In the rows, 128 means zero.
The rows of D fall into 3 groups, and each row is roughly a mix of its group's hidden directions.
D (114 x 10):
[[101 161 123 133 100 140 146 111 129 170]
 [154  84 119 140 101 128 154 154 143 119]
 [114 188 131 149 122 145 134 118 146 114]
 [119 176 143 159 148 124 131  99 144 120]
 [ 98 123 105  98 128 166 149 129 133 159]
 [114 108 135 154 113 141 129 106 108 178]
 [118 145 127 149  76 138 153 106 125 150]
 [116 151 120 165  82 135 151 121 144 136]
 [162 114 116 138 146  86 104 142 142 103]
 [129 152 146 118 162 160 107 130 149 161]
 [130 136 162 137 160 125  96 165 108 124]
 [133  77 110  91 143 130 128 136 106 127]
 [139 130 133 126 158 167 106 120 168 105]
 [109 140 128 146 101  85 130 121 103 162]
 [117 139 142 142  95  88 134 121  90 148]
 [110 103 124 132 125  91 168 119 103 151]
 [116 142 134 148  94  86 128 125 103 156]
 [164 101 129 134 153 113  86 136 114 110]
 [164 117 133 135 144 112  98 147 132  84]
 [142 122 148 148 162 103 111 164 101 119]
 [136 164 164 115 158 146 103 106 125 130]
 [ 92 153 138  93 128 163 122 112 113 144]
 [151 165 147 145 122 142  86 133 122 103]
 [104 122 118 112 134 149 128 105 183 142]
 [108 115 137 133 135 149 124 102 100 178]
 [102 143 137 113 114 118 181 102 140 138]
 [133 115 104 117 116 154 156 126 155 172]
 [153 145 134 129 123 158  91 154 160 114]
 [148 131 137 148 108  95 127 157  84 134]
 [126 121 147 133 118 112 130 167  75 139]
 [102 108 142 145 128 147 134 110 111 179]
 [135 189 139 152 114 124 119 117 143 117]
 [ 92 161 147 128 128 127  99  89 125 133]
 [128 128 129 113 141 158 118  98 179 114]
 [146 116 124 108 152 168 131 128 159  94]
 [155 143 127 135 124 110 128 139 147  70]
 [122 110 103 128  92 117 164  99 122 153]
 [ 92 148 124 123 100 153 157 122 130 161]
 [139 164 137 113  99 151  86 140 132 115]
 [170 109 134 139 134 107  92 146 126 100]
 [163 117 116 118 148 155 122 130 169 101]
 [136 135 151 140 173 137  99 160 137 147]
 [ 92 133 152 118 145 166 105 113 149 111]
 [156 107 126 116 159 113  98 152 128  95]
 [ 92 137 127 114 120 161 166 101 116 141]
 [167  96 111 132 113 135 162 126 159 126]
 [129 136 144 122 178 138 108 169 113 129]
 [151 139 103 110 122 160 118 134 171 104]
 [ 90  98 135 131 146 115 159 133 106 157]
 [154 119 139 132 158  96 104 153 147  99]
 [107 130 115 120  84 137 141  84 146 125]
 [147 148 130 127 134 157  80 141 160 120]
 [137 144 120  96 136 109 128 165 155  93]
 [115 141 132 148  98  85 128 125  99 157]
 [ 99 168 140 128 110 166 155 123 135 120]
 [102 103 101 103 128 161 164 127 130 143]
 [141 102 104 123 109 143 167 118 148 162]
 [116 117 136 145 120 154 119 102  97 174]
 [131 153 132 123 117 172 107 138 164 103]
 [128 139 154 145 165 117  90 159 120 117]
 [144 100  97 137 110 111 145 166 135 100]
 [128 170 106 154  97 107 139 122 155 128]
 [111 159 152 108 139 153 115  97 119 160]
 [129 175 133 125 103 156  96 127 133 104]
 [149  99  93 125 116 130 173 121 142 144]
 [109 159 147 132 150 122  83 136 123  99]
 [124 113 106 128  74 122 155 101 137 128]
 [ 92 141 139 128 162 129  98 159 106 135]
 [156 145 145 152 108 127 121 165  98 104]
 [106 102 109 132 135  99 171 122 109 150]
 [108 161 162 117 156 142  94 116 115 122]
 [136 163 145 125 143  96 144 117 155  93]
 [158 133  95 113 128 146 109 133 175 117]
 [159  88 119 118 116 145 166 145 136 112]
 [106 126 133 126 158 132 122 163  99 169]
 [118 100 129 116 117 100 156 150  91 153]
 [132 106 121 105 164 168 134 131 156 109]
 [ 98 137 129 111 112 134 136  79 162 135]
 [143 110 110 107 137 154 140 123 180 113]
 [149 101  99 132 102 117 158 161 124 145]
 [168 119 127 138 139 104  95 146 133  91]
 [133 118 104 132  87 110 150  92 140 104]
 [124 105 147 153 131 165 106 116  96 153]
 [144 104 122 112 155 164 138 136 165 105]
 [159  87 119 131 143 130  96 138 107 101]
 [140 103 113 113 161 158 135 129 170 115]
 [129 106 110 130 110 115 155 180 120 148]
 [155 143 128 130 122 107 122 151 151  77]
 [105 160 164 126 150 140  91 109 125 131]
 [142 148 130 104 104 160  98 133 164 115]
 [117 110 116  92 153 167 146 119 147 109]
 [113 101 106 118 130 159 156 136 146 167]
 [111 147 140 148 103  93 122 128  89 152]
 [132 116 130 143 139  83 128 128  83 152]
 [135 107  81 128 152 131 157 127 161 127]
 [147 117 124 113 165 166 128 124 144  91]
 [154 108 110 135 117 113 136 164 134  84]
 [103 156 157 128 115 154 158  96 121 138]
 [159  97 116 112 138 112 109 157 129  91]
 [153 132 117 123 134 119 119 149 141  68]
 [149 100  96 117 138 137 172 140 130 152]
 [ 99 147 131 118 111 144 158  97 117 164]
 [146 158 135 126 125 164  90 143 142 101]
 [131 137 103 101 148 129 125 160 146  83]
 [111 154 159 112 164 150 101 117 119 112]
 [114 117 146 134 135 148 121  99  98 176]
 [121 144 154 145 132 112  96 157 104 163]
 [110 122 132 143 126 139 129  94 106 181]
 [144  78 130  91 137 128 125 148 111 110]
 [125 115 112 101 112 159 163  93 143 116]
 [146  84 103 132 110 132 168 138 143 128]
 [158 144 132 125 133 163  97 139 155  97]
 [132 140 160 139 146 147  88 104 159 122]
 [161 119 128 125 156 103  94 149 134  97]]

Here is one row of each group, with its name. Which group are the others in?
[146  72 127 106 134 134 113 138  99 127]
Q
[128 166 138 134 115 152  83 122 156 121]
X
[159  96 100 134 102 120 161 148 141 133]
L

[123 111 111 114 107 131 188 133 127 111]
X
[104 103 148 122 165 153 133 106 160 133]
X
[122 113 107 105 132 160 161 133 132 171]
L
[ 95 166 148 122 117 160 154 113 129 142]
Q
[139 146 103 117 118 120 136 152 152  77]
Q
[148 142 135 128 127 115 128 155 154  74]
Q
[136 171 129 163  91 115 133 109 141 130]
Q
[145 111 109 106 157 163 133 131 161 104]
X
